(in the rows, 128 means zero)
The rows of Z fall into 3 groups, and each row is roughly a mix of its group's hidden directions.
Z:
[[139  91 141 125 106 146 123 100 137 200 126]
 [114 134 101 138 156 146 148 146  94  63 114]
 [137 146 150 104 101 112  95 127 107 102 190]
 [ 86 158 134  94  96  96 130 107 166 155 134]
 [108  87 100 146 158 108 150 134 173 166 134]
 [121 131 141 116  96 101  90  81 141 170  99]
 [ 54 128 124  87 126 110 107 136 147 114 131]
 [139  86 113 104 132 130 116  86 154 180 108]
 [170 177 119 135 100 100  93 108 103 136 146]
 [ 97 107 127 115 149 141 157 111 159 174  82]
 [125 143 127 101 151 175 179 153 133 167 131]
 [130  64 123 140 140 144 118 102 128 127  72]
 [138 148 109 151 172 153 143 183 112  95 121]
 [ 98 148 136 115  93 129  82 144 156 156  86]
 [127 143 121 101  86 117  89  97 115 166 167]
 [119 158 131 148 155 138 164 179 163 163 136]
 [110 150 105 172 160 121 147 151 150  82 100]
 [124 185 119  81 115 126 137 101  83 127 122]
 [141 150 140 151 120 135 147 176 121  62 118]
 [142 103 116 105 130 100  76 104 150 174 148]
 [104 123 131  93 109 117  98 106 151 191 144]
 [168 142  68 127 140 120 106 163 154 123 152]
 [147 100 159 106  95 157 119 152 136 157 177]
 [103 139 149  96  95 142  78 121  79 124 136]
 [149 108 140 169 172 131 162  90  94 140 121]
 [138 143 131 105 162 165 186 108  95 140 141]
 [132 121 128 157 197 145 161 143 129 161 116]
 [123 126 161 119 118 126  95  93 100 189 150]
 [114 139 112 130 154 131 175 149 115 161  71]
 [138 154 147  92  94 112 111  73  96 137 142]
 [159 157 139 112 141 152 146 115  90 128 189]
 [ 97 130 173 120 129 174 140 136 117  84  96]
 [151  79 131 161 155 157 147 172 148 118 139]
 [ 93 121 140 118 106 132 158 126 175 185 115]
 [142 117 152 102  93 129  97  93 129 157 180]
 [122 120 128 125 112 143 142 140 115  51  89]
 [124 150 121 182 140 133 161 173 149 163 113]
 [110 148 137 138 136 105 119 108 109  52 148]
 [145 137 127 153 160 111 125 102 109 186 171]
 [151 115 102 128 105 117  90 180 149 148 166]
 [127 122 160  98  84 108  86 118 116 123 175]
 [120 169 101 146 172 129 163 140 121  83 109]
 [107 132 141 135 122 139 160 157 128  60  93]
 [113  73 114 131 140 114 136 157 140  94 178]
 [139  74 113 118 141 121 138  87 168 152  96]
 [154 115 142 126 105 110 107  78 130 185 149]
 [166 167 140 145 112 155 109 173 109 102 155]
 [120  82 117 114 126 143 135 115 159 171  75]
 [156 184 111 121 115 138 115 138 127 182 100]
 [117 148 116 144 163 144 176 179 133  99 107]
 [206 117 125 156 124 150 135 138 119 109 106]
 [164 164 115 153 111 111  96 156 128 170 158]
 [132 155  96 123 101  93  87 141 151 178 136]
 [ 96 120 123 159 137 124 149 177 160 106  83]
 [151 145 146 168 134 140 153 139  83  75 124]
 [154 148  97 140 153 175 141 167  94 106 116]
 [133 145 102 151 140 117 130 171 111  75 171]
 [127 120 158 108  84 130 112 115 147 172 179]
 [ 76 103 156 109 115 125 157 106 164 136  93]
 [108  97 142  93  97  98  91  88 152 145 128]
 [166 128 122 165 104 112  68 140 129 145 157]
 [ 91 117 155  89  97 111  86 106 140 161 136]
 [151 109 144  86 102 135  88 123 118 108 181]
 [ 86 157 149 112  89  81 112 105 141 132 151]
 [163 124 146 109 133 135 154  69  81 114 132]
 [140 175 105 142 143 150 118 171  86 116 159]
 [145 171  73 136 147 145 134 162 117 136 164]
 [178 158 112 136 129 106 137  99 111 167 168]
 [108  56 123 135 152 137 141 149 156 115 103]
 [177 135 144 123 106 113 115  81  89 121 162]
 [182 153 128 102 121 140 146 102 101 171 153]
 [188  92 121 159 141 115 139  93 121 103 112]
 [ 96 139 133 123 133 149 136 179 118  69 154]
 [135 124 118 170 146 145 145 198 143 119 107]
 [101 158 100 158 130  97 121 141 182 105 102]
 [102 102  95 145 122  85  96 157 165 130 154]
 [145 148 138 106  89 100  95  83 119 166 148]
 [126 145 111 133 129 150 144 173 118  60 108]
 [ 98  87 119 116 140 114 135 106 136  69  91]
 [142 149 116 156 113 129 130 166 165 190 134]
 [110 157  94 126 167 123 164 150 132  99  83]
 [114 124 130 138 137 134 136 164 112  60 171]
 [122 132  96 154 171 124 150 127 119 101  68]
 [108 154 159 159 138 122 133  87 109  80  96]
 [117 171 122 131 144 171 150 188 138 136 118]
 [149  87 125 152 148 137  99  88  99  86 113]
 [125  89 144 116 116 167 115 192 144 108 138]
 [144 162 111 126 141 148 159 197 140 141 141]
 [162 114 118 144 146 152 120 110  64  92 113]
 [ 91 110 146 161 140 149 122 173 166 107  97]
 [119  79 116 122 167 143 153  94 141 147  85]
 [131 143 146 148 112 109  93 150 115  73 173]
 [139  94 178 138 129 187 134 156 136 109 125]
 [100 116 180 104  91 109 123 102  97 143 154]
 [ 78 169 136 174 143 117 126 134 160 129 101]
 [154 106 120 142 143 123 144 105 157 200 123]
 [128 110 148 118 104 118 128  75 142 191 135]
 [102 154 116 165 161 120 165 153 128  88  98]
 [120  99 115 110 140 162 136 177 122  88  86]
 [135  80 165 168 110 157 122 166 141 135 146]
 [182 130 131 162 154 132 157  91 127 168 129]
 [107 111 130  88  98 121  98  89 142 179 132]]

Here is one row from each group, named. Which group is each of the other rows in?
[154 133 141  93 118 132 137  73  76 113 111]	<64>
[ 76 113 125 116 151 136 138 127 104  71  98]	<7>
[ 89  98 129 150 119 125 135 156 179 125  82]	<87>

[162 103 111 168 164 102 151  87 116 113 110]	<64>
[165 132 143 100 104 118 119  67  88 137 134]	<64>
[105 123 134 106 144 183 157 173 140 130  95]	<64>
[125 141 121 106 101  92  91  71 135 162 132]	<87>
[ 91 119 159 107 124 100  88  95 117 167 152]	<7>
[131 129 150  96  89 113  88  97 126 129 180]	<87>
[144 161 118 138 138 139 123 128 109 195 172]	<7>
[155 132 111 124 138 126 111 201 102  96 118]	<87>
[108 168 146 113  96 108  87 145 120 145 175]	<7>
[119 168 100 154 127  75 115 109 146 159 156]	<64>
[126 148 143 127  86  99  94 114  94  88 162]	<7>
